128 stands for zero in the data rows.
Here is a table of points, one per row:
[169, 126, 73, 139, 125, 99, 93, 93, 95, 148, 182, 164, 117, 144, 124, 155, 124, 141, 103, 116, 89, 135, 170, 115, 101, 105, 93, 124, 86, 191, 161, 146]
[106, 126, 88, 103, 97, 165, 114, 117, 133, 146, 150, 169, 167, 110, 169, 156, 119, 130, 116, 140, 152, 65, 86, 174, 101, 166, 81, 154, 132, 115, 146, 51]
[138, 99, 140, 98, 163, 255, 32, 201, 107, 122, 137, 167, 143, 132, 42, 72, 134, 145, 166, 216, 167, 151, 170, 169, 89, 67, 114, 189, 126, 194, 140, 180]
[152, 124, 163, 124, 150, 136, 205, 153, 199, 106, 98, 45, 107, 139, 168, 167, 157, 164, 145, 148, 166, 128, 105, 144, 151, 125, 109, 118, 112, 111, 108, 107]
[167, 129, 85, 154, 120, 129, 102, 110, 123, 122, 187, 182, 104, 109, 138, 134, 142, 145, 102, 124, 135, 158, 171, 158, 96, 102, 175, 99, 99, 166, 161, 170]
[116, 199, 124, 153, 171, 117, 127, 111, 138, 180, 115, 129, 89, 105, 83, 98, 95, 128, 126, 76, 112, 123, 159, 67, 209, 188, 110, 83, 133, 108, 133, 226]
[146, 176, 121, 85, 169, 146, 123, 113, 95, 132, 123, 150, 150, 145, 106, 131, 108, 145, 136, 82, 131, 136, 131, 96, 116, 137, 175, 142, 165, 200, 88, 169]
[72, 123, 77, 124, 158, 116, 136, 141, 137, 131, 136, 197, 166, 48, 97, 152, 151, 119, 135, 148, 144, 76, 72, 165, 138, 119, 71, 143, 115, 119, 141, 96]
[138, 135, 84, 141, 126, 147, 88, 84, 122, 109, 191, 169, 126, 159, 103, 146, 142, 127, 105, 106, 122, 202, 129, 116, 137, 103, 120, 130, 117, 150, 105, 145]
[113, 145, 117, 152, 164, 133, 127, 143, 97, 121, 141, 163, 142, 83, 113, 143, 116, 114, 142, 118, 118, 56, 113, 104, 116, 112, 83, 101, 115, 117, 120, 111]
[104, 193, 137, 123, 172, 154, 112, 120, 145, 149, 87, 151, 88, 72, 96, 116, 65, 96, 138, 63, 111, 114, 164, 100, 234, 155, 185, 103, 152, 134, 159, 237]
[88, 117, 175, 113, 175, 92, 126, 156, 135, 92, 128, 45, 121, 151, 136, 115, 170, 146, 174, 134, 165, 114, 56, 137, 144, 104, 125, 108, 95, 112, 142, 91]
[115, 135, 63, 102, 131, 129, 138, 83, 150, 165, 111, 146, 160, 96, 175, 114, 134, 142, 125, 172, 141, 16, 104, 145, 143, 173, 120, 143, 113, 100, 139, 46]
[105, 87, 105, 176, 120, 242, 31, 214, 176, 105, 126, 156, 163, 158, 82, 83, 122, 123, 164, 218, 141, 157, 169, 195, 121, 112, 125, 114, 176, 135, 197, 197]
[158, 163, 57, 81, 113, 149, 81, 121, 95, 119, 174, 153, 101, 173, 139, 189, 126, 131, 119, 94, 98, 172, 106, 104, 69, 103, 156, 145, 161, 156, 148, 90]
[112, 123, 192, 115, 127, 100, 194, 125, 146, 82, 119, 55, 111, 166, 163, 163, 123, 125, 148, 142, 87, 160, 135, 144, 177, 162, 163, 121, 124, 94, 127, 119]
[68, 153, 145, 85, 140, 90, 168, 135, 180, 135, 127, 82, 160, 142, 159, 151, 99, 109, 146, 123, 134, 114, 93, 168, 116, 169, 121, 130, 125, 110, 126, 162]
[67, 125, 154, 133, 169, 151, 177, 142, 149, 125, 124, 62, 93, 185, 196, 175, 171, 111, 141, 135, 140, 136, 129, 121, 106, 155, 113, 127, 112, 127, 163, 111]
[121, 101, 147, 101, 180, 134, 170, 127, 138, 39, 100, 68, 87, 147, 150, 137, 145, 140, 137, 88, 123, 138, 134, 142, 89, 90, 106, 113, 104, 138, 118, 152]
[187, 103, 164, 117, 122, 105, 184, 153, 105, 154, 113, 80, 159, 80, 75, 24, 110, 96, 74, 124, 104, 139, 127, 83, 154, 140, 102, 152, 124, 119, 89, 108]
[124, 107, 196, 169, 39, 146, 102, 74, 95, 114, 130, 87, 94, 126, 145, 126, 187, 146, 52, 0, 221, 20, 159, 9, 59, 41, 139, 44, 195, 84, 94, 89]
[156, 123, 146, 136, 92, 98, 135, 141, 110, 159, 113, 104, 144, 104, 125, 89, 147, 147, 146, 185, 126, 145, 99, 121, 133, 141, 139, 166, 169, 85, 93, 73]
[132, 129, 217, 139, 167, 97, 193, 148, 184, 126, 118, 50, 126, 188, 161, 139, 119, 143, 169, 138, 134, 144, 112, 177, 125, 134, 120, 89, 151, 112, 112, 112]
[163, 144, 127, 162, 94, 87, 75, 103, 96, 143, 117, 146, 94, 135, 141, 153, 60, 147, 121, 118, 61, 145, 162, 138, 105, 138, 143, 171, 106, 168, 120, 127]
[181, 93, 72, 140, 78, 101, 52, 94, 127, 151, 115, 170, 108, 147, 125, 177, 152, 136, 70, 127, 101, 138, 148, 136, 97, 102, 154, 127, 134, 205, 119, 157]
[150, 113, 114, 110, 110, 79, 99, 109, 130, 127, 127, 191, 118, 173, 125, 145, 164, 159, 111, 121, 104, 195, 158, 106, 137, 110, 177, 153, 112, 159, 115, 114]
[146, 124, 162, 119, 72, 113, 185, 168, 89, 122, 136, 115, 154, 95, 83, 90, 136, 70, 120, 174, 102, 174, 122, 124, 118, 150, 129, 160, 140, 65, 110, 128]
[93, 110, 120, 177, 140, 127, 140, 117, 96, 127, 65, 185, 169, 80, 165, 111, 113, 85, 125, 169, 170, 85, 102, 134, 146, 151, 110, 126, 78, 71, 134, 83]
[122, 88, 146, 140, 27, 58, 203, 116, 119, 159, 123, 132, 152, 122, 130, 62, 81, 100, 154, 132, 116, 177, 126, 120, 186, 157, 157, 138, 141, 66, 107, 115]
Along one direction, these points spread out more than along any other. Take the direction at right angles to it along which they spread out most. Go by this last direction. For each point below, how far along it does it lie, from 0 to 99? 50 is the average, and the first point above lies past it. One standard deviation of the points above along it is 16.
[121, 101, 147, 101, 180, 134, 170, 127, 138, 39, 100, 68, 87, 147, 150, 137, 145, 140, 137, 88, 123, 138, 134, 142, 89, 90, 106, 113, 104, 138, 118, 152] 54
[105, 87, 105, 176, 120, 242, 31, 214, 176, 105, 126, 156, 163, 158, 82, 83, 122, 123, 164, 218, 141, 157, 169, 195, 121, 112, 125, 114, 176, 135, 197, 197] 10
[112, 123, 192, 115, 127, 100, 194, 125, 146, 82, 119, 55, 111, 166, 163, 163, 123, 125, 148, 142, 87, 160, 135, 144, 177, 162, 163, 121, 124, 94, 127, 119] 50
[122, 88, 146, 140, 27, 58, 203, 116, 119, 159, 123, 132, 152, 122, 130, 62, 81, 100, 154, 132, 116, 177, 126, 120, 186, 157, 157, 138, 141, 66, 107, 115] 52
[167, 129, 85, 154, 120, 129, 102, 110, 123, 122, 187, 182, 104, 109, 138, 134, 142, 145, 102, 124, 135, 158, 171, 158, 96, 102, 175, 99, 99, 166, 161, 170] 56
[152, 124, 163, 124, 150, 136, 205, 153, 199, 106, 98, 45, 107, 139, 168, 167, 157, 164, 145, 148, 166, 128, 105, 144, 151, 125, 109, 118, 112, 111, 108, 107] 46
[138, 135, 84, 141, 126, 147, 88, 84, 122, 109, 191, 169, 126, 159, 103, 146, 142, 127, 105, 106, 122, 202, 129, 116, 137, 103, 120, 130, 117, 150, 105, 145] 57
